Named moves come first, each a turn or a mirror and shown by rows before and after it. Which of them, in which order, take the first row of each pair that follows to the second? Write the first one first, as in the answered first pair.
z_573 (before -> after):
[ 39  42  19 -13 -17 -12 -30 -16 -16 -57 -18  -1  42 -13  10  11   5  35
  -1 -14 -12  36] -> [  7  19  27 -34  11 -12  -1  -9 -28 -40  17  26  -9  -3  40  42  42 -24
  -5 -42  26   7]
[ 15  24  -6  16 -28 -12 -12   7  23 -28 -29 -38  30  -7  -5 -19   3  37
  -6   3  -2  28] -> [-21   0   7 -10   6 -13  19  20   9  -9  13  -4 -26   4  28  18  48 -26
 -11 -28  41  -8]
[ -6   4  16  -4  10 -14  11   9 -13 -19   6   3  -6   7  25   7  43  -1
   2 -22  15   5] -> [  9  19  11  10  -8 -12  -2   4  -7 -28 -12 -13  23   3   9  -9  21  28
   5  -8  -5  24]
z_360 (before -> after):
[ 11  27   5   1  -5 -10 -16 -14   4 -16  -7  -8  33  -1   0  -6   3  29
   2   5 -16  15] -> [  3   4 -17   8   0   5  -2   0  24  14  -6 -16   5   3 -16 -29 -17  30
  -7  21 -16  -2]
[ -1 -22 -21 -20  18  -6  20   3  24   5  13   5   4   4  14  15   1  -4
 -11  14   6 -24] -> [  4  -8  -9 -25  14 -20  14  -4  14 -11  17   8  18   0  22  28  13 -12
  -6   1  11 -15]
[-20 -44   9  -2  -6  20  18  28 -11  -3   0  19 -12  11 -32  -1  -9   1
   6  33   8 -27] -> [-19 -26  29 -14  -4  11  19  32 -18 -20  11  24 -11  12 -12  12  17 -12
   4  13  28 -19]
[ -5  -1 -31 -19  18  17   0  21  27  13   0  12 -43   3   1  -3  -1 -34
  -8  -4   1  -6] -> [  4  25  -3 -26  18  -1 -14  11   6 -19   1  16 -17  -6  17  20  24 -39
  -2 -26   6  15]
z_290 (before -> after):
[  0   0  12 -22   1   2  23   9   7   6  -2 -13 -18  13  18   9  20  -9
   0  -7  18   8] -> [  2  10  11 -18  -3   3  18  13  11  -1  -6 -21  -8  14  14  -1  20   0
   2  -5  18  11]
[ -3   3  13  -5  16  -8 -11   1  -5  -4   2  10   6  -4  18  15  15 -14
 -11 -12  -6   3] -> [  1  13  14  -3  10 -10 -16   3   1 -12  -2   0  14  -5  18  11  14  -2
 -10  -9  -4  12]
[  4  15 -17  11 -17   2   3   1   9   1 -20 -20   7   7 -15 -17 -23  27
  13  -5 -17  16] -> [  1  -6 -27   9  -6   9   5  -6   3  21 -16  -6  -2   6 -25 -11 -33  16
  13   0 -22   0]
z_567 (before -> after):
[  1  -4  -5   3  -9  -1   3  -8  10  -9   0  12   3   7  31  12  21 -17
  13  -1 -12  -4] -> [  4 -18 -16   7 -11   4   1 -13  13   5  -5  16   2   9  15   0  -1 -13
  18  11 -26  -6]
[ -8 -16  -6  -4   0   9  18  13  11  22  -2  -1 -24   0   6  -3   7 -13
   3  10  12 -11] -> [  3  -1 -11   5 -12   7   8  17  25  11  -9 -20 -10  -4   4 -16   2  12
   4  14   9   3]
[  9  -5 -15  17  -4  -3 -21  -1 -23  -1  14   9  45  14 -12  14  -9  -7
 -20   0 -14 -36] -> [ 12   7  -8  20 -10  -8 -27   3 -20 -15  12  -1  52  13 -10  15  -1   2
 -19  -3  -7 -30]
[-22 -49  12 -13  18 -19  33 -34  12  46  17  17  -5  39  15  -5 -14 -36
 -22  -9  12 -29] -> [  3 -21  -1  15 -14 -13  12 -26  44  24 -15 -32  31  37  -7 -46 -43  28
 -24  14  -6   1]
Then:
Between the rows of a pair lie two moves.
[ -9   5  -5   8   4  -2  11  21  25   5  -8 -10 -21   5  12   0  11  12
  -8   4  39  -6] -> [ -4  17  15  -2   7 -17  -3   5   0 -13  -4   6   1  -1  21  27  24   0
   0 -13  38   5]
z_567 z_360
[  0  -7  -3 -12 -33   5   0   4 -12  -2 -26  -3  -2 -12 -15 -37 -21  -5
 -10  23 -10  15] -> [-13 -20   9 -24 -14   3   8   1 -27   1  -7  23 -16 -13   0 -14  -3 -40
 -11   6  -1   2]
z_567 z_567
[  4 -31 -13  20   0 -31  -7  20 -28  31  -9  -7  33   5 -38  11 -35  24
  11  49 -27   5] -> [ -3   3  29   0  10 -54   1  36 -35  -9  16 -10  18   7  18  45  39  -7
   9   4  35  16]
z_567 z_573
[-22  40 -38 -33  -7   4  -2  35  33 -16  15 -26 -30   0  20   1  32 -11
  -1 -10  40  -4] -> [-30  -1 -34 -51  12   4 -10  -7 -16   7  24  34 -15 -12   5  32   7 -48
  15 -14  -3 -25]
z_360 z_567
[ 18  20   9 -16  -1 -10   8  17 -14 -26   8  -3  31 -14   4  54  34 -34
  -3 -19  22  -2] -> [ 13 -15  -5 -16  10   1  11   2 -28   2   8  25  26 -18 -13  56   7 -47
   3  -8  -4 -19]
z_573 z_567
[ -6   2  17 -30  15 -13  -7 -20  -8 -22  -8  22   7 -11  10  22  15  -3
  11 -10   6   8] -> [-18 -29 -17 -15  17   9  10  -7  12  16 -12  14 -16  -6 -19  -9 -20  10
   1  18  -6 -10]
z_360 z_360
[  5   5  -8  16 -12   5 -27  20  20 -10  14 -26 -32  -7   5 -41  18  26
   5 -18  28  29] -> [ -5 -13 -17  14   2  16 -13  20  18  10  25 -17 -54  -6   4 -34  15   7
   5 -18  29  12]
z_290 z_573
[  4  -1 -12  -6   6 -12 -18  -2 -14   4  12  13   0  -2 -22  11  -3 -12
   5 -11   6 -11] -> [  5  -5 -21  -3   3  -7 -14   5  -4   9   9   4 -10   3 -27   0 -11  -5
   2   0   5 -15]
z_573 z_360
[ -6 -51 -15 -10  32  11   0 -12 -29  18  -2  31  35 -10 -29  18 -15 -34
   8 -10 -44 -11] -> [ 18  -8 -28  21   0  10 -10  17  15  -9 -32 -34  50  -2 -38 -30 -22  33
  -5  11 -29  21]
z_360 z_567
[ 32  -1  44 -19 -21 -31   7 -22  -2 -39  22   2  52 -34   8  12 -21  -1
  17  34   1   9] -> [  3 -47  17 -21   2  -8  42  -6  14  10  43  15 -14 -26   1   4 -32 -34
   6  40  15 -34]
z_360 z_573
[ -7  13  -3  -1  -9  -1   7  13  12 -15   0 -22  -9  -8  13 -26  12   3
  -7   3  17   4] -> [ -1  13  12 -15  -2  -9   1  -5 -14 -20   6   3  11 -13  17  -3  19 -13
   3 -10   6   3]
z_567 z_360
[-14 -36 -29  -3  23  -5  10   3  -5  33   0  27 -36  -4 -18   4  -5 -26
 -13  15   5 -19] -> [ 17  34   3   6 -10 -32 -21   3   4 -36 -18 -16  17  -6   4   2  26  17
 -13   2  23  32]
z_573 z_567
[-18  -5  21   1  20   6  11 -36 -33  -6  25  27 -11  18  44  43  35 -44
  37 -19 -40 -35] -> [ 17  45  26  21 -14  -5 -18 -39 -16 -49  -6 -20  40  15  37  19  29  16
  38  -8 -52   8]
z_290 z_573
[ 32  13 -39 -13 -18  -9  -7  10   5  -6  21   6  11 -19 -17 -26 -12  21
   3  20  18  16] -> [ 31  25 -26 -21 -15 -18 -11   5  -3 -22  28  11  19 -18  -1 -14   8  11
   4   9  26  24]
z_567 z_573
[ -1  16 -22  17 -32   0  -6  13  41  11 -16 -22  14  11  -8  -5  -9  33
 -17  16  35 -10] -> [-16  -8 -25   4 -18   7  11  17  40  29  -1  -4 -18  11  -2   6  -3   3
 -21  13  44 -29]
z_573 z_567
[-19  26 -28   8  -4  22  37  26  33  25   1 -43 -39   7  -5 -33  -4  32
  -9  10  47   3] -> [-21  16 -37  11  -4  26  35  22  30  38  -3 -35 -37   5 -16 -37 -19  34
  -7  17  33   1]
z_290 z_573
[  8  11 -24   8   0  -3 -10   9  32  -4 -20 -14  17  -4 -10 -29 -35  44
  17   1   2  23] -> [ -2  23  -4  -6   9 -13   2  20  31 -22   4 -14  -9   0  27 -12  13  14
  13 -24  45  18]
z_360 z_360
[-14 -12  -2   4  23 -17  12  -4 -31  23   5  38   2   1  19  15 -13 -52
   7 -10 -13 -14] -> [ 10  40  12  15  -3 -32  -5   8 -10 -28 -13  -7  33   2  35   5  13 -12
   3 -18   9  27]
z_567 z_567
[ 17  57   2  22 -26  -9  -6  26  39 -39 -19 -58  13  -1  17 -25  26  45
  -6   2  27  37] -> [  0  44   2  14 -16  -3  16  41  46 -27   1 -56 -22   8  31 -20  40  24
 -16  -7  55  22]
z_573 z_290
[-13 -10   4  19  -5  -6   1  25  10  16  -1  -4 -14  -1  10  -9   9   0
 -15   4  24  -3] -> [-12  -3  11  12  -3 -10  -2  23   5   4   3   1  -9  -2  18  -1  19  -4
 -15  -4  28   1]
z_573 z_567
[ 11  11 -15  -8   8  14 -33 -12 -23 -28 -12 -17  29 -27 -12  12   9   7
 -20  -1 -32  10] -> [-16 -23 -31 -12  24  30  -4   4 -11  12   5 -10 -25 -19 -14   4   7 -19
 -30   4 -16 -22]
z_360 z_573
[-15 -41 -11   2  32  13   1 -26  -6  27  -2  45  16 -13 -19  15 -39  -5
  11  23 -22 -14] -> [  2  -3 -19  25   4  12   1   5  36   3 -23 -15  23  -7 -24 -24 -39  49
   0  36  -4  13]
z_360 z_567
[-26  -4 -11 -33  35   4  13 -22 -54   6 -15  10  10 -39   4   7  15 -14
  21  -1 -46 -14] -> [-20   3  -7 -29  28   3   6 -26 -57  -4 -23   6  24 -44   3   7  14  -2
  24  -3 -50  -7]
z_573 z_290
[ -4  -5 -24   4 -13  10   6  -5  -6  24  -5   4 -11  -5 -18   8 -26  -5
 -17  11 -11   1] -> [ -3  17   2 -12 -11  -6   2  -4 -19  -4   6   9  -2  -4   8  33  11 -18
 -14 -14  11  11]
z_360 z_360
[ -4  19 -17  22  -4  10 -18   1  29  -6  -3   1  -6 -32  -7 -35 -22   2
  -5  42   0  -3] -> [-15  -2 -18  13   9  16  -8   0  20  12   9  21 -27 -30  -7 -26 -20 -25
  -6  38  -3 -19]
z_290 z_573
[-13  17 -25  -6 -11 -16  14   4  13 -20  11 -34   8   2   8 -10   4   9
   1 -13  14  38] -> [-29 -22 -34 -14  10  -7  28   1   5  10  28  -6 -18   1   0   1  -6 -19
   0 -13   5   8]
z_573 z_567
[ -3   4  -8  10   5   3  13  11  17  -7  -7 -20 -18  10  -6 -18  18   5
 -14  -7  18  -9] -> [  6   7 -15  13  -2   5   2   8  16  -9 -17 -21  -4   5 -13 -27   3  18
 -14  -1   5   0]
z_567 z_573
[-16  -2  -3 -10  36   8  29   4 -14  13  38  29 -43   1   7  24  -5 -40
  -1 -30  14 -29] -> [  6  51  17   1  11  -9  14  18   6 -34  22 -11 -10   4  29  18  25  -2
  -6 -39  41  14]
z_290 z_290
[ 25   7 -18   4 -29  -1 -13  -7  -5  -3 -26  -2  22  -9 -23  -6 -25  20
  13   4 -38   9] -> [  8  -1   6 -22  -5 -10  -6 -14 -33  -5  -1  32   3  -7   2  32  11 -31
  15 -28 -18  -6]
z_573 z_360
[-30 -32  -7   4  30 -15  11 -15 -37 -20   8   4 -27 -11   4  24  -2   5
 -12  -2   7  -6] -> [-28 -35 -20  18  20  -8  12  -4 -15 -11  -3 -16 -34  -5 -11  -1 -17  31
 -14  16   3  -4]
z_573 z_360
[ 16   4 -14   0 -17  -3 -29 -11  -8 -14 -12 -21  15  -4 -17  -7 -17  23
  20   2  -1 -15] -> [ -1 -22 -15 -17   4   4 -10 -10 -16  10   9   4 -22   1  -4  10  -4 -15
  22  -9  14 -41]
z_290 z_573
[-20 -14   4 -14  10  -8  12   2 -17  12   9  25 -26   4  11  16  16 -38
  -6  -8  16 -12] -> [  3 -10 -11   8  -8  -1 -12 -12  -8  12 -19  12  18  -5 -26 -14 -37   7
   0  21 -29   2]
z_573 z_290
[ -5  14  39 -27   7 -29 -35  -8 -20 -24  24  35   2 -25  51  69  22 -17
 -27 -22  44   3] -> [ -5 -45 -29   9   0  10 -27  -5  11  48  -6  22  -9 -24 -23   3 -83  24
 -30  47 -20 -19]
z_360 z_360
[-10 -16  10 -21  14 -15   5  20 -30  12  10   3 -29  19  60  15   4 -34
 -35 -47  36  -9] -> [  9 -14 -28  16 -17   0  -3  32  11  22 -28 -43 -11  22  18 -42 -54  35
 -41  -1   6   6]
z_573 z_360
[-10  -4  -4 -28  -6   3  16   0 -15   8  13  -5 -12  -5   9  -1   0 -26
  -5 -16   8 -16] -> [ -2  21   5 -24 -15  -2   9   6  -6 -14   8 -25  -2  -2  19  -6  10  -8
  -4 -16  18   2]
z_290 z_290
[ 13   8  -7 -18  -2  -8  16  13  35  38   4 -38  -2  -1 -14 -31 -27  11
   8  -6 -24 -14] -> [  7  21  21 -37   9 -26  18   6  13  17  23 -17  -5  -3  21   1  17 -19
  11 -39   4 -13]
z_573 z_360
[  6 -12 -17  -2   3   9  25  17  42   9   7 -23 -33  17  -3  -8   7   5
  -9   0  44 -37] -> [ 13  11  -1  -2  -9  -2  12  17  40 -16   6 -32 -13  16  12  -5  25  14
  -8  -6  52 -21]
z_573 z_360
[ 27  56  34  -9 -31 -33 -39 -24  -4 -51 -14 -15  31 -10  -3  11  25  50
  -1  -7 -31  36] -> [-19 -49 -19 -17  10   7   5 -28 -12  52  16  41 -51  -4 -41   5 -31  -9
  -8  15 -61 -40]
z_573 z_567
[  1 -11 -18  -1   7  17  -6   3  -3   8  -6  -4  17  -6  -7   0 -18  18
   5   6 -15  -9] -> [  0   4 -14  -1   5  16   3  17  13  -2  -4 -22   1   0   4  -4   1  22
  -3   3   6  -3]
z_360 z_567
[-15  13 -20   0 -43 -22  15  25  13   9   7 -16 -30  -9  -6 -11 -11 -31
  -8  -8  -3 -11] -> [  4  31  -3  -2 -49 -33  -5   8  -6 -15  -4 -12  12 -20  -5   1 -11 -26
   3 -16 -24   9]
z_360 z_360
[  1 -11 -18  12  -1   2  15  12  18  21   3  -4 -16 -10  -2 -22  -7   4
  -6  11   2 -10] -> [ 14  18  13   1  -7 -15  -5  -2  -5 -17   1   1  20 -15  16   6  15   1
   2 -10  -1  13]
z_360 z_360
[-23  15 -14  28   7   9  16  31   3 -27   4 -36 -34 -17  37 -11  41  12
 -17  13  24  -6] -> [-21  -8 -34  36   2  19  18  26   8  -1  -4 -34 -34 -18  11 -30   6  26
 -18  34   1 -16]
z_567 z_567
[-13   3  -2 -13  17  -2   7   5  20   9   9  -2 -11   1  15   1  23 -23
  11  -2   7 -13] -> [ -4  15  11 -14  12  -9  -5  -4  13 -10   5  -4  10   0  20  10  27 -16
  11  -9   3   1]
z_573 z_567
[ -5  -9   2   6  -3   0 -12  -6 -11  11  -6   4  19  -9 -15   1 -15   0
  -7   3  -8   4] -> [-19 -16   1  -3   6   2   3   3  -6  18   7   8 -10  -4  -5   2  -2 -17
 -15  -5  10  -8]
z_360 z_290
[ 13  23   2  10 -25   1  -9  14   8 -18  -9 -31   3  -2   2 -22   1  34
  -6  18  -5  18] -> [ 11  14  22  -7 -15 -10 -17 -13 -32 -22   2  10  31 -13   5  11   6   4
   6   2 -26  17]
z_567 z_360
[-12 -20 -13 -14   8  11  17 -17 -13  24   7  26  -2   9  -9   9  -1 -25
   9  -4 -22 -23] -> [ 10   6 -12  -2 -12   8  -4 -22  -7   3 -13   6  33   2 -20  -3 -14   9
  12   8 -41   0]
z_360 z_573
